In the data rows, 128 means zero.
Here are some numbered points:
[117  53  26  79 145 104 118 147 174 144 106  38 114 111 152 145 132 120
 140 114 137 182 119 138] 0
[124 122 136 225 150 108 159 100  88  68  54 190 114 215 152 109 177 146
  68 127 134  50 103  90] 1
[167 205 251 186  37 146 139 117 144 135 163 101 111 100 151 116 153 120
  80 161  68 163 126 125] 2
[ 70 112 150 146  53  88 160  93 112 128 103 212 255 127  49 159 119 116
 133 114 134  80 127 131] 3
[ 72 100  95 123  96 112  86 156 140 129  67  81 114 104  92  75 119 215
 140 114 134  29 153 140] 4
[ 96 110 115  93 100 127 129 134 121 150 202 114 106 106  36 136 119 120
 147 121 140 156 100 132] 5
[ 60  50  52 139  81  88 168 102 136 143  67 132 114 104 118 131 119 138
 131 114 134  61 126 136] 6
[173 152 175 179 110 109  83 153 140 140  89  79 255 176  93 143 119 120
 140 162 130  26 155 105] 7
[189 180 177 188 176 106 135 123 135 137 157 204 115 129 151 124 164 118
 101 118 129 192 156 118] 8
[ 83 101 150 191  56  97 143 103 115 134 122 222 114 103 162 121 141 120
  97 116 136  87 134 137] 9
[170 141 129 141 134  94 157 101 135 145 107 120 114 222  74 144 115 120
 139 170 134  60 122  99] 10
[100  31  18  88 136 105 113 158 119 135 131 157 121 101 105 120 119 112
 140 157 134  52 167 143] 11
[115  90 110 163 109 113  79 158 125 131 102 185 114 106 151 125 152 123
 123 114 136  77 176 136] 12
[ 93  50  68 156  95  65 157 100 108 121  97 199 114 102 151 146 119 120
 140 172 134  72 125 141] 13
[113 204 113 118 255 255 123 144  69 100 255 131 114 207 151  37 155 143
  94 121 127 163  72  78] 14
[ 60 100 125 182 112 135 101 104 132 142  82 191 121 101 153 123 184 120
  26 198 134  95 140 106] 15
[134 224 235 163  95 188 100 134 113 144 246 155 114 102 151 100 158 120
 100 149 116 192 113 115] 16
[109 166 147 101 148 108 148 112 107 109 201 157 117 127 151 143 117 120
 140 114 125 159 130 127] 17
New points follow, each followed by the numbers of its three nearest points above by angle, seen from the average point of the numbered points, nearest first.
[125 109 104 126 134  99 165 107 114 141 132  95 119 131 151 136 115 143
 140 111 140 128 106 137] 0 17 6
[161 142 103 105 160 117 103 152 143 141  47  84 114 113 147 155 119 120
 140 114 134  22 156 140] 4 7 0
[104  97 105 143 103  87 160 108 145 138 116  66 118 101 151 112 116 143
 140 114 134 137 118 143] 0 6 4
[110  84  79 111 113 138  96 144 158 131  85 118 114 113 151 152 136 116
 105 114 134 192 144 132] 0 11 12
[123 112 106 141 139 141 108 162 113 137 176 158 114 181 151  90 150 184
 124 130 134  51 164 101] 14 4 12
[178 156 132  99 177 153 108 146 160 136  74 121 114 111 151 162 121 120
 140 114 134 194 141 124] 0 8 17
[159  92  76  84 150 126 157 107 116 121 159  96 114 118  53 121 123 120
 140 165  86 129  94 123] 5 0 11
[112  98  85 114 128 115 136 113 137 136 171 194 114 104 151 122 119 120
 140 114 134 197 157 138] 17 0 5
[108 106 108 109 142 129 111 160 127 129 190 152 114 111 151 114 119 118
 140 114 134  69 172 138] 11 12 17
[166 130 143 115 152 118 105 148 162 118  60 104 114 138 147 152 117 120
 135 108 134 186 136 136] 0 8 17
[127 106 128 140 141  61 154 121 115 119 224 157 114 135 151 122 122 120
 140 114 133 170 130 132] 17 8 5
[118 124  83  82 147 129 160 114 144 142 127  68 255 107 151 138 119 120
 140 108 134 138 116 134] 0 7 17
[127  96 101 116 133 111  84 154 132 136  80  81 114 103 151 137 119 126
 140 114 134  28 156 145] 4 11 12
[123 141 136 138 119 114  73 144 138 139  90 102 114 108 151 139 139 120
 110 186 134  37 152 123] 7 4 12
[ 86  94 115 151  85  95 131 108 121 136 191 126 114 115  68 122 154 120
  78 114 135 164 118 119] 5 0 16
[168 149 169 118 101 177 113 156 153 131  56 105 113 108 151 144 124 120
 140 219  89 180 131 133] 2 16 0
[ 93 150 158  97 121 147 107 161 116 140 215 159 117 112 151 136 104 120
 140 114 133  68 166 135] 17 16 5
[ 98 107 112 147 109  97 138 133 155 132 161 114 115 114 151 123 119 161
 142 114 134 179 148 141] 0 17 5
[127 135 133  92 122 162 109 149 174 142  72  31 114 212 151 157 119 120
 135 173 133 163 130 105] 0 10 7
[141  92  99 144 152  44 155 121 126 132 237 156 114 122 151 107 119 115
 133 135 134 183 138 134] 17 8 5
[107 114  81 102 131 127 127 122 153 145  93 136 116 111  60 153 118 120
 140 104 134 160 152 136] 0 5 11
[223 255 255 255  62 139 115 106  84  44 119  85 111 223 151 103 183 143
  13 139 134 124  71  97] 2 1 16
